In the rows, 128 means zero.
One turn moves every row onto another: examples first, then more rows asked:
j_348: [113 150 127 105  94 126 103 135 118 125 119 134 170 168 136 114 130 146
 126 118 135 163 165  98 119 138 153 148 107 140 150 132 117 116 127 120
 170 123]
j_210: [110 104 143 127 113 111 100 107 117 112 130 108 138 163 133 116 134 160
 109 181 163 156  86 121 153  99 103 132 134 153 128 137 142 131 129 143
 113 102]
j_284: [ 97 128 134 126 114 102 109 101 118 127  82  93 141 126 148 146 135 117
 126 149 146 125 111 145 136 148 102 150 152  72 146 149 107 150 123 140
 144 138]
j_58: [104 160 125 104 172 135 158 139 126 134 125 156 116 142 121 116 130 152
 115 112 116 133 119 146 132 125 137 136 159 141 134 112 103 103 103 130
  78 121]
j_730: [157 120 186 156 103 101  88 128 139 123 110 129 122 125 122 160 153 118
 138 143 109 124 143 131 133 144 148 120 117 136 133 138 148 109 138  99
 150 121]
j_679: [126 127 134 133 143 116 191 114 112 142 134 139 102  92 136 108 110 124
 133 126 115 109 129 120 125  93 101 136  85 125 154 134 155 134 133 130
 129 111]
j_717: [129 122 121 139 144 134 175 150 153 122 153 162 145 100 131 136 123 134
 114 126 149 128  88 146 131 123 149 149 107 136 135  99 132 118  81 152
 137 135]
j_483: [109 139 120 112  88 121 102 147 105 122 113 131 168 161 129 121 134 145
 132 120 151 160 158 119 109 133 163 140 109 143 133 131 117 109 126 129
 183 113]
j_736: [131 131 106 104 174 161 153 131 118 123 123 131 134  94 123 111 153 112
 107 108 133 116 153 119 120 107 147 141 153 109 122 148 144 130 148 109
 111 144]
j_371: [118 157 126 113  95 126  95 145 109 125 124 141 178 169 117 118 124 151
 120 116 140 152 153 108 134 127 154 146 100 128 136 127 115 107 119 114
 171 119]
j_113: [111 159 116 103 157 133 156 137 116 125 127 153 117 150 115 120 133 144
 115 109 109 108 116 140 127 134 125 146 163 147 137 129 101  90 111 136
  79 109]
j_521: [ 84 128 131 114 111  96 107 107 108 133  97  88 138 137 150 143 141 124
 147 146 144 123 108 140 138 136 100 145 158  79 127 137 106 144 131 149
 151 127]
j_561: [147 133 124 109 165 169 157 131 121 115 141 136 139  99 121 117 153 105
 116 123 124 127 153 122 127 100 141 138 154 108 118 152 154 132 145 113
 110 148]
j_574: [ 88 111 127 120 109  97 109  99 127 138 101  88 143 129 147 135 127 112
 131 139 144 121 113 131 147 142 104 143 157  84 135 147 110 162 137 152
 149 139]
j_310: [127 122 134 132 133 126 189 113 116 127 140 152  94  98 149 123 105 134
 127 105 120  91 122 113 116 105 118 147  97 106 147 149 152 136 128 120
 141 112]
j_767: [156 126 190 164 103  96  85 121 124 122 119 119 131 116 117 156 133 131
 129 142 118 133 143 131 120 156 150 115 129 143 132 122 150 117 137 110
 138 123]
j_912: [105 135 129 104 163 153 148 125 127 129 139 165 127 142 116 120 122 147
 104 106 105 111 121 142 132 133 147 127 161 145 138 117 112 102 118 135
  75 106]
j_951: [ 92 130 133 120 110 100 103 100 113 139  90  87 137 144 153 146 139 123
 141 146 134 137 105 148 137 138 106 143 154  75 141 138 112 144 145 152
 140 113]
j_140: [128 125 134 137 145 112 189 115 115 137 138 132  87 102 138 125 114 125
 130 107 115  98 135 136 127  93 108 145  92 110 149 131 157 140 138 130
 134 105]
j_953: [120 104 137 140 120 113 107 122 120 129 124 101 137 155 133 109 141 151
 106 189 155 153  84 131 144  98 112 132 123 154 139 142 138 123 148 152
 125  82]
j_191: [135 127 121 142 148 111 187 112 111 137 127 142  91  91 142 129 116 122
 131 118 115  96 135 123 119  87 112 131 101 123 147 132 158 140 136 135
 143 116]
j_760: [154 122 179 146 104 108  79 121 129 122 109 124 128 116 121 159 147 131
 142 145 122 135 145 124 125 162 137 127 124 135 120 113 143 108 136 100
 156 129]
j_228: [106 154 117 117  86 126 103 137  97 117 119 130 164 168 123 112 129 146
 119 116 134 152 154 114 118 133 150 139 102 122 145 132 115 105 116 123
 181 128]
j_161: [ 89 119 129 117 116  93 110 111 131 134  94  91 141 140 143 135 147 118
 136 144 138 122 105 144 141 136 104 150 157  65 142 150 109 129 142 144
 143 141]
j_529: [136 119 114 143 144 138 167 159 149 110 152 145 119 108 137 146 121 141
 107 134 133 120  73 144 128 122 163 158 107 140 125 109 123 113  94 150
 134 118]
j_578: [104 150 134 101 172 136 156 136 124 129 137 154 117 153 115 114 128 150
 114 102 109 128 121 156 132 126 126 141 156 140 147 109 109 106 118 141
  80 111]
j_20: [109 152 115 124  86 117 107 144 119 132 123 141 175 171 125 107 138 136
 125 118 136 150 149 115 114 135 152 151 113 139 141 136 115  90 126 125
 178 112]
j_121: [165 126 182 163 104  99  90 125 129 120 118 130 141 123 111 167 124 122
 140 132 123 123 151 126 125 150 142 118 126 132 125 126 150 124 138 114
 149 120]
j_291: [152 121 176 158  98 114  75 117 123 123 118 128 131 122 121 149 146 119
 140 131 126 136 131 125 127 159 149 130 125 137 115 124 148 110 146  95
 156 119]
j_7: [133 124 101 107 160 177 162 112 118 118 140 142 127 115 132 117 133 125
 109 120 125 122 155 123 123  99 144 149 151  99 122 157 147 123 162 122
 110 134]
j_294: [117  97 147 128 118 104 101 110 107 125 106 107 132 147 133 105 132 166
 112 179 167 155  98 134 155 101 108 125 133 154 131 130 136 128 150 147
 128  95]
j_38: [123 115 135 139 137 105 182 121 116 130 113 146  90  95 149 119 105 117
 126 117 103  97 123 122 127  86 123 141  94 120 151 130 153 125 146 124
 132 106]
j_718: [127 121 132 135 144 138 167 144 158 125 154 164 123  97 149 158 116 155
 108 128 136 119  78 140 124 131 144 153 117 129 148 106 128 123  95 151
 115 119]
j_846: [105 106 135 139 113 118  94 113  98 121 124 109 146 147 126 113 129 156
 104 184 160 156  92 134 144  89 114 134 126 162 136 134 140 125 151 151
 117 107]
j_748: [107 103 144 137 125 111  98 119 113 120 128 108 144 154 119 127 114 156
 117 184 162 156  85 132 143  91 101 134 120 146 129 132 142 128 148 147
 111  96]
j_851: [151 116 172 159  93 101  89 116 139 119 125 126 122 131 117 170 134 131
 147 141 117 132 153 126 123 158 143 120 115 143 125 125 148 115 132 115
 141 131]
j_841: [130 124 115 111 164 176 152 137 124 116 132 144 138 103 123 112 150 106
 112 103 133 120 157 127 129 105 143 156 149 104 121 146 147 131 154 114
 110 140]
j_691: [127 119 123 152 152 137 170 149 148 108 149 163 121 105 136 140 121 139
 117 129 139 127  75 136 116 120 140 144 110 139 128  95 133 119  85 146
 133 127]
j_96: [144 132 109 101 158 158 155 136 128 109 126 132 137  98 130 118 151 111
 102 112 125 121 142 114 114 107 137 148 161  93 128 143 156 113 163 112
 114 140]
j_370: [136 118 132 150 149 144 165 148 150 109 156 164 130 106 137 148 129 135
 115 120 148 116  83 145 125 125 139 166 108 141 135  99 139 123  88 146
 129 120]
j_30: [101 150 131  96 174 131 163 128 122 129 127 150 126 146 110 122 129 137
 130 111 106 119 123 159 130 129 132 128 154 141 144 124 104 105 104 142
  75 126]
j_280: [121 109 135 131 109 104  97 108 106 132 112 104 123 155 135 112 135 171
 118 170 163 159  88 142 152 104 105 135 121 146 141 138 139 123 161 152
 124  96]
j_662: [ 99 123 126 110 130 104 107 103 123 135  84  86 152 136 134 142 124 119
 128 140 151 121 114 141 143 142  96 148 145  74 147 151 105 154 138 146
 144 129]
j_464: [115 139 124 117  80 127  94 143 108 117 111 141 170 162 130 124 144 136
 124 106 154 153 139 119 116 142 159 138 111 134 141 135 125 108 123 121
 183 110]

j_96 turns into j_38
j_140 turns into j_370
j_679 turns into j_717
Where do these go?
j_161 turns into j_730
j_464 turns into j_951
j_121 turns into j_748
j_736 turns into j_191
j_210 turns into j_348
j_846 turns into j_228
j_7 turns into j_310
j_483 turns into j_521

